Rotation paths and how fast each direction turns (degrees each step)
Each turn is a multiple of 5 degrees from 10 to 175, or 0.
Each row of a path follows its step; steps can be skipped.
Rotation 1:
step 0: [-11  -3  29   6 -19  14  25  -1  13  -5   4 -16  10  -3 -46 -24 -28  17
  -2   5 -10 -33   0   5 -18 -19   4 -32  19  -1  -3 -28 -18  -3   9  -9
  -2 -11 -33  15   9   7 -19  13 -23  15 -13]
step 1: [-22 -11  12  11 -18  -2  -4  13  20   9  -4  -5  38 -13   3  -1   0   5
  26 -21  15 -43  -2  14  -6  -8  -8 -29 -11   2 -14 -23 -10  -2   3 -11
 -14  -6 -57  -7  14 -15  14 -25 -12  -9  20]
step 2: [ -8   7  21  49 -30   2   2   9  13  28 -33  -7  21   2   2 -10   1   6
  25  26  12   5  -1  -5 -15   7  28   2  -4  -5   2  -5   6  21 -34  12
 -12  -3 -36 -15  17 -10  26 -10  -3  12   8]
step 3: [-27   3  18  12 -13 -14  28  -1  31  12 -13   9  -5  15   8  36 -16  16
  14 -10  13  20  -3   2   9 -31  40  20  14  -1   5 -17   1  39 -25 -19
 -26   1 -12 -11 -11   5   5  -7 -19  13   6]
step 4: [-10  35  -7 -27  -6 -16  -3  15  19  11   9  12  27  28  -2  29  -9  18
  15   1  20 -11  -9 -10  -3  11  40   7  19 -24 -15   2  -9   4 -12 -18
 -29 -21   2  -5 -33   0  21  -2  18  17 -18]
step 5: [  5  18   9 -15  -6 -29 -28   1 -14 -15  11  21  12   9   5   4  -7  -6
  17   5 -15   6 -11 -12  -2  13  29  -1  13   8  24 -10  -1 -14 -10  -5
 -35  12 -36 -31 -23  40   5  18  10  11 -36]
step 6: [-17 -14   1 -15  16 -17 -20   6   9 -37   8  12   1 -13  28 -12 -17  -5
  29  14   4 -14  19  28 -23  11  35  10   0  -7  24 -16 -25   4   1  22
 -10  20  10 -31 -31  12  -2  10   5   3  -1]
step 7: [ 15 -12 -26 -29   3 -16   6 -21  10   7 -17  15  -3  12 -12  -1  -7  -9
  18  29  22  13   2  31 -40   7   8 -10  -8 -26   6 -29 -16 -32 -12  15
 -14  29  15 -15  -2  10   1  27 -10  -5  11]
step 8: [ 16 -17  24   3  15 -28  10 -33  -4  22   1   8 -23   0 -12 -18 -30  -4
   3  -8  22 -14  -3  43   1  10  14 -13  14 -20  25 -12  -8 -35   0 -10
 -22 -12   5  20   5  -5 -15  28 -10   9  -1]
step 9: [-17   3 -11  15 -12 -30 -12  10   0  20 -14  -6  -2 -18  10 -25 -25  10
  -7  -9  23 -12  -3  28  15   3   3 -20   5 -20  11   3  -5 -45  18 -31
   1 -18  -5 -17 -15  -9   2  13  -9 -46  23]
step 10: [ -5  12  11  22  -5   9  -7 -17  -3  27 -46 -17 -14 -34  14 -15  15  17
  -7   4  13   7  14   7  28  -5  11 -29  -7  -7  -8   9   5 -37 -25   4
 -15 -10   0 -46  -5  -3   3  18  16   0   2]
step 11: [ -5  -3  21   1  -6 -19   4 -19  26  19   3 -28  -1  -8  35 -19  23   9
  -9   1   6  45   5  20  25 -32  20 -23 -10   1 -20  19  -4  13 -13   0
 -20 -14  16  -9 -25   1 -22  10 -21  -1   2]
Speeds:
[  5  -1   3  -2  -5  10  -7   0  -2  -3   7 -10   3   5   1  11  -6   7
  10  -1   0   4 -11  -3  -5  -6  13   6  -1   2   7  -8  -2  -5   4  -1
   2   0  -7  -2   4  -9   1   2   5   6  10]
20
[  6  -2  -6   3  -1   3   1  -5  -1  -5 -12   1  -5   6 -15  -5   0   0
   0   7  -9   5  -6   1  -1   0   2   0   5  10  -1  -7  11  -6 -11   2
   0 -11  -1  -8   6   1   2   0   5  -2 -11]
140
[  0   2  -5  -1  -5  -5  -4   7   5   4   3  -2   2   2  -6  -5   1  -7
  -5   6   6  13 -13 -11  -5  -3   1  -6  -3   2   2  -5   2   2   6  -4
   2   4  -2  -2  -5   8  -8   0 -14 -12   3]
170
[  3   3  -5   4   4  -1   9   6   9   0  -5   5  -4  -4   5  -6  -3  10
  -5  -4  -2   4   7 -10   3  -2   8   1 -14   2   5 -12  -8  -1  -7   3
  13   6   5  -2   1   2   4   3   3   4   1]
95
[ -7   4  -6   8  -5  -6  11  -4  -1  -3   2   8  -3   1   0   0   5  11
   8   3   1  -2  -8   9  -1  -2   9 -11  -4  -9   3   5  -8  -4   2   8
  -8  -7  -8  -6  -4   5  -2   1  -6   2   0]
0
[ -2   5   1  -9   4  -8   0   7  -1  -5   1   1 -12   4   8  -2  11   2
  -2   3   2  -4 -11  -4 -10   2  -3  13   0   0  -3   0  -1   9  -5  -8
  -2  -1  -5  -5   2  -3  11   1  -8   9  -5]
35
[  0   4  -1  -7  10  -2  -6   0   9   6  -1  -3   7   6  -8   6  -2   6
 -12  -7 -12  -1  -6   6   5   3   2   1  -6 -10   4  -1  -7  -2   1  -1
  -3   0  -2   7   7  -7  -3  -1  -9  -1 -13]
90
Rotation 2:
step 0: [-21   5  -5 -11  33  -5  -9   1 -11 -14  15   7  18  35 -27  -1  17 -12
  38  17 -55  29   2 -16  19   0 -21 -31  11 -34   2  30 -18   6  -1   3
  -3  13  -8  18 -27 -10  14 -31  -4   0 -33]
step 1: [-18  14  -3  -5  13  16 -27 -36  30 -27  20   6  17  -8   4   6  -7   2
 -20  -3 -20 -12   7  -6  29 -26  -7 -12  24  -3 -23 -36  16 -19 -40  -5
 -39  -7 -23 -37  29   1   3  29  -4 -20  19]
step 2: [ 12  -1  12 -27   9 -16  33  -7  -2  -9  -5 -25   2   7   6 -31  -1  -6
 -11  -7 -15 -16 -27  -2 -31  27   3  23  18 -16  16 -10  11  36 -51   3
  20  -5 -50  29  -9  -1 -28 -10 -22 -28  -8]
step 3: [ -9 -46  18  -8  14  -9 -55 -22 -32 -15   8  -8 -20 -19 -26 -28   6  11
  -4 -26 -23  11 -36   3  22   4 -18  -8  -1  23 -19 -18 -16   6  22 -15
 -12 -23  30  26   5  -5 -18 -17   2  -1   4]
step 4: [ -1  19   5 -13  21  23 -12 -29  -8  38 -13   4   5 -18  24 -19  40 -11
  35  37 -25 -18 -29  17  22  18  31  -7 -17   1  14  -1  14   8  -2  24
 -15  42  -8 -16  13  14  -5  24 -13   2  22]
step 5: [-33 -12  25 -14 -28  -5  15 -24  29 -15  16   8  -1   3  21 -18  -3  -9
   7  10  -7  16 -22 -29 -16  18  27  12   7  15  26  44 -27  -7 -22 -21
 -17 -45   2  -9  34 -23  21 -19  -4  12  -6]
step 6: [-12  11   5   7   5 -72 -17  11 -22   0 -16  37  16  -5 -20 -44 -35  11
  42  -1 -27 -30  14  19  11 -14  -1   2   6 -29  -6  -7 -15 -11   6 -10
   3  10 -11  -5   5 -26  -2   5 -11  -2  15]
step 7: [ -7  15  27 -39  12  34 -18 -24  18  29 -26 -20  22  17 -23  11  15  15
 -12  -4  15  -6 -10   5   5  -4   3  11  29  23 -14  12  -9  -3  -4 -28
   2   7 -23  -4 -17 -63  -1  31  19  -5  18]
step 8: [ 20   4   7 -14 -28 -16  -5  -6 -32 -14  -3  31 -49   2 -15 -20  12 -19
 -25  43  -1   4 -19 -33  -3   2  -7  33  33 -28  13  16  -6   0 -15  19
 -25   3   5   8 -21   8   4   8  21 -37   8]
step 9: [ -4 -33  13  13  21 -40   1 -24  13 -17  16   5  13 -11  19   0  25  -6
  -3   8 -18  35 -33  18 -19  -6   8 -35  -9 -11 -36 -25 -11 -23   8 -15
   5  37 -18  -3 -18 -26  25 -26  22  -5  18]
step 10: [ -9  14   7   4   8   9  16  -1 -15  -5 -16   9  28  38  24  -6  12 -33
   1   0 -29 -31 -43 -36   4   4 -41 -15  -6  -1 -17  11  14  10  -2 -35
   0  -6   5  -9  15  11   4  63 -10  -2   6]
step 11: [-14  24  13 -20 -11 -13  16 -53  22  -1 -15   0 -17  41  11 -34 -24  20
 -15  12  -8  22  -1   6  -4 -27  20  15 -17 -15  -8 -42 -12  36   4   0
 -16 -16   5  13  21  -1 -11 -11  21 -15 -34]
Speeds:
[ -7 -12   7  -2   2   0 -11   8   5  -2  -2   5 -11  14   3   2  -7  -3
   4   0  -4  -2   0   2   1  -8   1   6   3  -1   5   5   9   5   2  -2
  -1  -2   4   9   0   7  10  -6   2  -7  -4]
135
[-11  -8  -3   1  -3   4   5  -5   5   5   5  -6   4  -7 -10  -5  -3  -6
   3  -3  -8   3  -6   6  11   8  -2  13  -1   2   5 -10  12   1  -4   3
   3  -1   4   0   4   5  -5  -3  -6   5  -6]
35
[  4 -10  -6   9  10  -1   4  -9  -5  -7 -14   5  -7   1   6  -4  -8   4
   0  -1   1   1   8  -6   8   4  -2   6   7  -4   1  -1   2  -5   0   2
  -7  -4   8  -5   1   5  -2   7  -3   3  12]
155
[-10   1  -2   1   1  -7   1   3  -6   2  -4 -12   1  10  -6  -5   7   1
  -4  -6   9  -9   5   0  -3  -6   7   1   1  -5  -2 -10   4   3  -2   4
   2 -12   6   3   3 -11  -2   4  -8  -7   3]
80
[ -2  -7   0  -8  -1  -4  -5  -3   3   3   9  -4  -1  -1   7  11 -11   3
  -4   9  -4  -5   3  10  -1  -4  -1   6  -7  -7  -7  -7 -11   0   0  10
   2   9   3   2   4  -2  -1   7  -5   2  10]
140
[ -2  -3   2   2  -1   0   6   7   3  -2 -17  -1  -3  -1  -9  -2 -10   1
   0   0  -5  -8  -2   3  -8   2  -8  -2  -2  13  -6  -8 -12   9  -4  -8
   7   0  -5  -5   3   6   4   1  -3  -2   0]
90
[ -6   3   4  -8   7 -10  -6 -14   6  -1  -2   2  -6   1  -2  -6   6   1
   5   1 -11  -3 -14  -7  -1   6  -4  -2   4  -7   5  -5  -5  -1  -6  -5
  -6   3  -4   2   3 -10   1   7   4  -4  -1]
0
